The rows below come in pairs that one turn or mirror swaps. Which row does each named row swap with?
The rows were stretched afterwards, more along some directions than others.
z485: [ 2.28  0.94 -1.19  0.81 -0.48  0.76 -0.35  1.46 -3.02 -0.38 -1.31  2.86
  1.09  1.56 -0.01 -0.63  0.05 -0.86 -2.40  0.28 -0.93 -0.02 -2.94  0.97
  0.91 -0.98  1.69]
z569: [ 1.43  2.58 -0.45 -0.68  0.08 -1.77  1.16  0.74 -2.09  0.39  0.31  2.15
  0.45  2.41  1.22  1.13 -0.13  0.60 -3.31 -0.88  0.41 -1.08 -2.56  0.70
 -0.41 -1.73  0.44]
z275: [ 1.81  2.12 -0.24 -0.35  0.00 -1.66  0.75  0.47 -2.48  0.76  0.53  3.07
 -0.07  2.21  1.73  0.06 -0.13 -0.27 -3.35 -1.28 -0.70 -1.07 -2.42  0.85
  0.09 -1.71  0.53]
z417: [-1.16  0.58 -0.50  0.57 -0.51  1.78  0.40  0.57 -1.39  0.60 -0.67  0.61
 -0.64 -0.99 -1.72 -1.44 -0.47 -1.43 -0.66 -0.87 -1.85 -1.17 -1.78 -0.30
  2.10 -0.81 -0.93]
z190: [ 3.64  1.37 -1.03  1.38 -0.20  0.44 -0.25  0.02 -1.30  0.85 -1.60  1.48
 -0.98  1.78 -0.53 -0.86  2.18  0.56 -1.89 -0.59 -0.16 -0.43 -0.96  3.49
  0.60 -0.87  1.44]
z941: [ 1.81  0.95 -0.62  0.37  0.74  0.50  0.65 -0.47 -0.55 -1.29 -1.01 -0.59
 -0.07 -0.18 -0.21  0.47 -0.40  0.73 -1.45  0.73  0.33 -0.23 -1.62 -0.06
  0.59 -0.26  1.29]
z751: [-1.39  0.37 -0.35  0.59 -0.87  1.53  0.07  1.16 -1.17  1.04 -0.38  0.76
 -0.91 -1.43 -1.53 -1.22 -0.69 -1.77 -1.02 -0.97 -1.95 -0.61 -1.44 -0.63
  1.95 -0.64 -1.19]
z234: [ 0.68  1.69 -0.69  0.75  0.98  0.13 -1.01  1.36 -1.22  1.37 -0.27  1.15
 -1.58  0.92 -0.66 -1.82  0.07 -1.39 -0.29 -0.49 -1.43  0.83  0.18  1.76
  0.67 -1.62 -0.17]
z470: [ 1.47  1.65 -0.62  0.81  1.13  0.03 -0.83  1.41 -1.42  2.09 -0.17  0.86
 -2.11  0.45 -1.32 -1.49  0.47 -1.13  0.43  0.06 -1.54  0.21 -0.51  1.56
  1.01 -1.23 -0.68]
z256: [ 0.81  1.27 -0.69  0.12  0.88 -0.22 -0.67  1.39 -1.30  1.59  0.03  1.44
 -1.21  1.51 -0.26 -2.17  0.74 -1.16 -0.43 -0.65 -1.56 -0.04 -0.94  1.40
  1.18 -1.34 -0.90]
z326: [ 0.87  1.59  0.63  0.41 -1.33 -1.15 -0.42  1.06 -1.71 -2.01 -1.39  1.22
  0.06  1.82 -0.92  0.56 -0.09  1.20 -1.03 -0.02 -0.54 -0.50  0.80  0.82
  0.78 -0.67 -0.12]
z828: [ 0.97  0.95 -0.46  0.12  1.02 -0.73 -0.51  1.00 -1.42  1.75 -0.19  1.37
 -0.73  0.79 -0.90 -1.84  0.49 -0.84  0.85 -0.45 -0.92  0.40 -1.30  1.52
  1.69 -1.71 -0.41]
z409: [ 0.64  1.42 -0.19  0.79 -1.81 -1.39 -1.18  0.28 -1.46 -1.46 -2.04  1.53
 -0.45  0.73 -1.49  0.59 -0.64  0.47 -1.30 -0.78 -0.39 -0.56  0.86  0.62
  1.86 -1.11 -0.64]
z652: [ 0.52  0.45  0.13  0.03 -0.69 -0.26 -1.84  0.84 -1.30 -0.11 -2.52 -0.36
 -1.76  0.59 -2.35 -0.33  1.00  1.37 -0.67 -0.83 -2.66 -0.07 -0.94  0.91
  2.97 -0.51  1.00]
z916: [ 0.53  0.01 -0.43  0.25 -1.01 -0.46 -1.80  0.71 -1.56 -0.03 -2.25 -0.76
 -1.17  0.62 -1.99 -0.92  1.07  1.44 -0.73 -0.57 -2.18  0.57 -0.67  0.50
  1.89 -0.62  1.09]
z270: [ 1.62  1.49 -0.87  0.23  0.08 -0.07 -0.09 -0.38 -0.43 -1.68 -1.14 -0.40
 -0.56  0.54  0.07  0.72  0.33  0.40 -1.96  0.43  0.57  0.17 -1.47 -0.08
  0.74 -0.19  1.08]
z360: [ 0.54  0.57 -1.13 -2.14  0.90 -0.33 -0.93 -0.76 -2.51  1.36  0.01  1.38
 -0.38  1.97 -0.44 -0.77 -1.02 -0.08 -2.17 -1.09 -1.11 -0.45 -1.04  0.39
 -0.14 -1.56  1.05]
z281: [ 0.62  1.45  0.19  1.75 -0.56  0.09  0.91 -0.54  1.38  0.52 -2.04  1.27
  0.08 -0.77  0.49  1.03 -1.23 -0.31 -2.45 -0.46 -0.56 -0.38 -1.13  0.59
  0.94 -0.82 -0.14]
z173: [ 1.12  1.46 -0.79  0.52  1.47 -0.56 -1.16  1.85 -1.50  0.88 -0.36  1.32
 -0.97  1.22 -0.55 -1.24  1.22 -0.78 -0.26 -0.70 -0.63 -0.04 -0.83  1.73
  1.13 -1.52 -0.51]
z506: [ 0.74  1.81  0.15  0.17 -2.16 -1.42  0.64  1.27  0.80  1.30 -0.26  0.70
  0.41 -1.05  1.09  0.93 -0.84  0.26 -3.14  0.67 -1.03  0.40 -0.34 -0.31
 -0.21 -0.10 -0.54]
z488: [-1.35  1.22 -0.23  0.07 -1.14  0.86  0.47  1.27 -0.06  1.28 -0.49  0.39
 -0.22 -1.43 -0.85 -1.54 -1.14 -1.72 -0.75 -0.63 -2.28 -0.47 -1.43 -0.28
  1.86 -0.90 -1.17]
z28: [ 0.42  0.14 -0.61  0.06 -1.42 -0.18 -1.77  0.78 -1.57  0.52 -2.30 -0.60
 -1.90  0.17 -1.77 -1.37  1.53  1.73 -0.52 -0.42 -1.83 -0.03 -0.22  1.38
  1.69 -0.35  0.96]
z552: [ 0.68  1.09 -0.38 -0.99 -1.58 -0.96  0.05 -0.29 -0.25  1.06 -0.61  0.46
 -1.19 -1.14  1.31 -1.73  0.35  0.24 -2.43 -1.32 -0.65 -2.16 -0.97  1.38
  0.32 -1.15  0.01]
z976: [ 0.65  0.22  0.18  0.85 -0.64  0.06 -0.73  0.99 -1.29  0.19 -1.97 -1.03
 -1.26  0.10 -1.43 -1.05  1.67  1.41 -0.10 -0.94 -1.77 -0.47 -0.48  1.47
  1.60 -0.05  0.59]
z833: [ 1.45  2.08 -0.25  0.67 -1.18 -0.73 -1.38  0.54 -1.77 -1.91 -2.23  1.47
 -0.81  1.51 -0.96  0.21 -0.18  0.95 -1.37 -0.60 -1.20 -0.12  1.11  0.88
  1.97 -0.62  0.37]
z309: [ 1.02  1.83  2.21 -0.58  1.19 -1.55 -0.44  0.56 -1.53  2.74 -0.35  1.58
 -1.23 -0.15  0.88  0.53 -1.45 -0.81 -0.97 -0.77 -1.54 -1.64 -0.49  1.68
  0.32 -0.75 -0.38]
z753: [ 3.66  1.82 -1.49  0.96  0.31  0.27 -0.94 -0.26 -0.99  0.92 -2.17  1.67
 -1.10  1.47 -0.76 -0.44  1.28  0.24 -1.32  0.01  0.04  0.49 -1.52  3.06
  1.02 -1.71  2.04]
z905: [-0.08  0.50 -1.14 -1.85  0.54 -1.66 -1.48 -0.30 -1.50  1.18 -0.01  0.60
 -0.52  1.29  0.41 -0.59 -0.70  0.73 -3.05 -1.26 -2.31  0.81  0.75  1.43
 -0.22 -0.76  0.56]
z324: [ 2.37  1.02 -2.44  0.76 -1.07  0.09 -0.59  1.01 -2.88 -0.71 -1.05  2.40
  0.87  1.22 -0.12 -0.52 -0.16 -0.37 -2.99  0.60 -0.19  0.09 -2.13  0.60
  0.50 -1.21  1.59]
z505: [ 1.50  1.10 -0.09  0.36 -0.07 -0.20  0.19 -0.69 -0.07 -1.54 -0.91  0.22
 -0.26  0.17  0.08  1.35 -0.31  0.08 -1.70  0.37  0.09 -0.90 -1.33 -0.72
  0.09 -0.39  1.03]
z801: [ 0.79  0.48 -1.04 -1.75 -0.48 -1.82 -1.33 -0.08 -1.52  1.86 -0.39  1.73
  0.05  1.48  0.30 -0.83 -0.89  0.75 -1.67 -0.02 -1.16 -0.30 -0.01  1.34
 -1.26 -0.88  0.93]
z868: [ 1.25  2.58  1.15 -1.02  0.11 -1.64 -1.20 -0.20 -2.50  2.05  0.12  1.83
 -2.98 -0.25  0.68  0.23 -1.16 -1.39 -2.38 -1.36 -1.45 -1.88  0.43  0.56
  0.56 -0.15 -0.93]
z23: [ 2.44 -0.86  0.91  0.10  0.99 -0.84 -0.63  0.48 -1.38 -0.98 -1.01  1.26
  1.56  1.55 -0.50 -0.79  0.87  1.04 -0.91 -1.09 -1.24 -0.52 -0.69  1.74
  0.04 -2.17  1.70]
z235: [ 2.55  0.67 -1.52  0.48 -0.74  0.43 -0.12  1.85 -2.97 -1.11 -1.30  2.71
  1.40  1.10 -0.56 -0.08  0.31 -0.52 -2.28  0.27  0.12 -0.43 -2.17  0.71
  0.34 -1.69  1.62]
z689: [ 1.50  1.54  0.53 -0.97 -0.29 -1.14  1.27  1.00 -2.26  0.60  0.19  3.06
 -0.02  1.72  0.97  1.15 -0.09  0.03 -3.20 -1.37  0.02 -1.32 -1.98  0.62
 -0.68 -1.50  0.22]
z80: [ 0.73  0.37 -0.12  0.25 -1.01 -0.55 -1.40  1.13 -1.24  0.72 -2.85 -0.61
 -1.21  0.76 -1.87 -1.07  1.29  1.69 -0.67 -0.25 -2.37  0.44 -1.03  1.91
  2.99 -0.91  1.23]
z212: [ 1.95  0.73 -1.44  0.78 -0.24  0.54 -0.57  1.31 -3.47 -1.42 -1.32  3.15
  1.07  1.74 -0.48 -0.07 -0.37 -0.97 -2.69 -0.31 -0.19  0.30 -2.44  0.81
  1.37 -1.26  1.64]
z148: [ 0.73  0.54 -0.40 -1.19 -0.52 -2.43 -2.14  0.46 -1.15  0.64 -1.44  1.92
  0.65  2.50  0.92 -0.96 -0.80  1.08 -2.09 -0.51 -1.72  0.81  0.29  1.62
 -0.40 -1.49  0.86]
z809: [-0.38  2.03  0.42 -0.34 -0.18 -0.54  1.14 -0.67  1.07  1.73 -0.18  0.02
  0.06  0.83  1.83  0.48  0.55  0.83 -2.63 -1.40 -0.40 -1.44 -1.73  0.61
 -0.91 -0.89 -0.27]
z194: [ 0.75  1.21  1.03 -1.40  0.17 -1.40 -1.71  0.62 -2.20  1.72 -0.52  1.64
 -2.43  0.31  1.08  0.43 -0.26 -0.70 -2.33 -1.75 -1.82 -1.53  0.50  1.28
  0.05  0.28 -1.24]
z977: [ 2.18 -0.91  0.65 -0.27  0.88 -0.66 -0.95  1.11 -1.95 -1.10 -1.83  0.99
  1.18  1.52 -1.34 -1.13  1.43  1.25 -0.75 -0.96 -1.57  0.12 -0.90  2.18
  1.06 -2.19  1.37]
z926: [ 0.28  1.95  0.67  0.49 -0.96  0.29  1.65 -0.45  1.28  1.63 -0.17 -0.12
 -0.22  0.84  0.63  0.50  0.76  0.83 -2.84 -1.52 -0.92 -2.02 -1.47  0.60
 -0.62 -1.03 -0.30]
z767: [ 1.72  1.57  0.27  0.16  1.15  0.00  0.25 -0.18 -0.32 -1.73 -1.26 -0.05
  0.03  0.77 -0.13  1.67 -0.46  0.59 -1.83  0.22  0.08 -0.50 -1.50  0.08
  0.85 -1.10  1.46]
z985: [ 2.11  1.10 -1.32  0.61 -0.91  0.63 -0.61  1.17 -3.47 -0.85 -1.19  3.38
  0.23  1.05 -0.45  0.05 -0.49 -0.93 -2.56 -0.29 -1.00 -0.99 -2.12  0.41
  1.05 -0.94  1.53]
z78: [ 0.27  1.81  1.33 -0.10 -1.36 -0.79  0.83  1.04  0.97  0.67 -0.32  0.16
  0.65 -1.24  0.91  0.52 -1.06  0.41 -1.93  0.58 -1.51  0.28 -0.46 -0.15
 -0.13  0.48 -0.78]
z295: [ 2.43  0.48 -0.91  0.45 -1.02 -0.01 -0.19  1.06 -3.11 -1.21 -1.17  3.47
  1.26  1.16 -0.33 -0.24 -0.40 -1.02 -1.79 -0.21 -0.37 -0.16 -1.99  0.72
  0.54 -0.99  1.31]
z44: [ 1.44  1.82  0.80 -1.11  1.86 -0.31 -1.68  0.87 -3.40  2.53 -0.24  2.12
 -2.21  0.48  0.54 -0.64 -0.24 -1.75 -1.67 -1.42 -1.56 -1.17 -1.07  1.79
  1.08 -0.20  0.45]
z261: [ 1.93  2.67 -0.07 -0.58  0.04 -2.07  0.32  0.62 -1.43  0.77  0.19  3.13
  0.53  1.98  1.95  0.70 -0.79 -0.53 -2.42 -0.54 -0.14 -0.92 -3.04  0.46
  0.13 -1.98  0.83]
z850: [ 0.93  1.79 -0.60 -0.19 -2.40 -1.13 -2.31  0.37 -1.56 -1.91 -2.46  2.21
 -0.94  0.60 -1.22 -0.25 -0.67  0.52 -1.15 -0.34 -1.14 -0.82  0.64  1.07
  1.52  0.11 -0.05]
z373: [ 1.62  1.68 -0.50 -0.36  0.55 -0.09 -0.27 -0.27 -0.78 -1.76 -1.54  0.06
 -0.96  0.13 -0.48  1.18 -0.20  0.05 -2.19 -0.12  0.25 -0.64 -1.79 -0.03
  1.90 -0.41  1.02]
z917: [ 0.12  0.73 -0.42  0.03 -1.06 -0.17 -2.53  1.04 -1.90 -0.56 -2.87 -0.18
 -1.61  0.89 -1.95 -1.05  0.74  1.75 -0.49 -0.86 -2.36 -1.02 -0.75  0.98
  2.42 -0.23  1.08]
z19: [-0.73  0.63 -0.28  1.13 -0.56  1.47  1.38  0.76 -1.03  1.01 -0.40 -0.34
 -0.13 -1.64 -1.70 -1.21 -0.64 -1.03 -0.60 -0.64 -1.31 -0.71 -1.23 -0.28
  1.62 -2.13 -0.70]
z76: [-1.23  0.69 -0.84  0.83 -0.42  1.74  0.87  1.14 -0.93  0.98 -0.47 -0.30
  0.10 -0.68 -1.22 -1.73 -0.43 -1.07 -0.67 -0.37 -1.34 -0.12 -1.35 -0.25
  1.73 -1.11 -1.01]
z95: [ 0.55  1.31 -0.32 -0.98 -1.47 -0.71  0.16 -0.33 -0.31  0.18 -0.28  0.51
 -1.09 -1.38  1.44 -1.09  0.19 -0.21 -2.74 -0.99 -0.76 -1.90 -1.04  0.40
 -0.37 -0.95 -0.11]
z640: [ 3.56  0.82 -0.51  0.58  0.46 -0.15 -1.33 -0.08 -1.73  1.49 -2.37  2.09
 -1.13  1.96 -0.71 -0.68  1.60  0.77 -0.97 -0.44 -1.18 -0.03 -1.29  3.50
  1.16 -1.40  1.70]
z953: [ 1.92  1.77 -0.56 -0.06 -0.26 -1.58  1.56  0.11 -1.84  1.18  0.35  1.86
  0.17  1.54  1.11  0.58 -0.18  0.57 -3.11 -0.93 -0.05 -0.70 -2.49  0.59
 -0.17 -2.76  0.46]
z693: [ 0.17  2.47 -0.28 -0.47 -2.40 -0.54  0.77  0.69  0.86  0.53 -0.43 -0.03
 -0.56 -0.64  1.29  0.20 -0.46  0.72 -2.84  0.28 -1.07 -0.23  0.32 -0.76
 -0.06  0.38 -0.85]
z291: [ 0.11  1.62  1.21  0.03 -0.23 -0.18  1.38 -0.13  0.57  1.43 -0.71  0.22
  0.20  0.70  0.30  1.19  1.06  1.01 -1.89 -1.69  0.06 -1.42 -2.07  0.49
 -0.28 -1.30 -0.21]
z124: [ 1.02  1.28 -0.61 -2.23  0.21 -1.94 -1.33  0.51 -1.82  1.14 -0.30  1.28
 -0.03  2.34 -0.01 -0.39 -0.38  0.70 -2.89 -0.42 -1.21  0.41  0.08  0.86
 -0.06 -0.83  0.57]
z392: [ 0.49 -0.06 -0.43  1.11 -3.26 -1.09 -0.94  0.71 -0.66  0.57 -3.43  2.20
  0.57  1.42  0.04 -0.12  0.94  1.82 -2.35 -1.08 -0.82 -0.37 -0.76  1.26
  0.14 -0.43  0.24]
z10: [ 1.73  1.47 -1.31 -0.08 -0.29  0.15  0.22 -0.47  0.27 -1.44 -1.47 -0.31
 -0.25  0.71 -0.31  0.64 -0.44  0.81 -1.97  0.25 -0.54 -0.68 -1.53  0.12
  0.72 -0.89  1.58]
z842: [ 0.64  2.43  0.20  0.05 -2.07 -0.54  0.37  1.35  0.66  1.12  0.02  0.29
 -1.35 -1.21  0.49 -0.09 -0.91 -0.02 -1.96  1.28 -2.11 -0.08  0.49  0.11
 -0.03  0.33 -0.48]
z675: [-0.99  0.55  0.41  0.93 -0.21  0.96  0.54  1.18 -1.44  0.78 -0.68  0.13
 -0.34 -1.12 -1.80 -0.56 -0.44 -0.86 -0.80 -1.05 -1.69 -1.28 -1.47 -0.30
  2.40 -1.16 -1.39]
z635: [ 0.33  0.96  1.91 -1.28 -0.06 -1.96 -0.56  0.03 -1.18  1.70 -0.16  2.32
 -1.72 -1.23  1.39  0.40 -1.07 -0.68 -1.97 -1.56 -1.28 -1.82  0.27  0.97
  0.12  0.11 -1.09]

z850 is swapped with z78
z470 is swapped with z569
z275 is swapped with z256
z295 is swapped with z488
z80 is swapped with z505
z291 is swapped with z753
z833 is swapped with z693
z552 is swapped with z23
z95 is swapped with z977
z409 is swapped with z506
z281 is swapped with z392
z194 is swapped with z905
z751 is swapped with z212
z828 is swapped with z261
z767 is swapped with z28

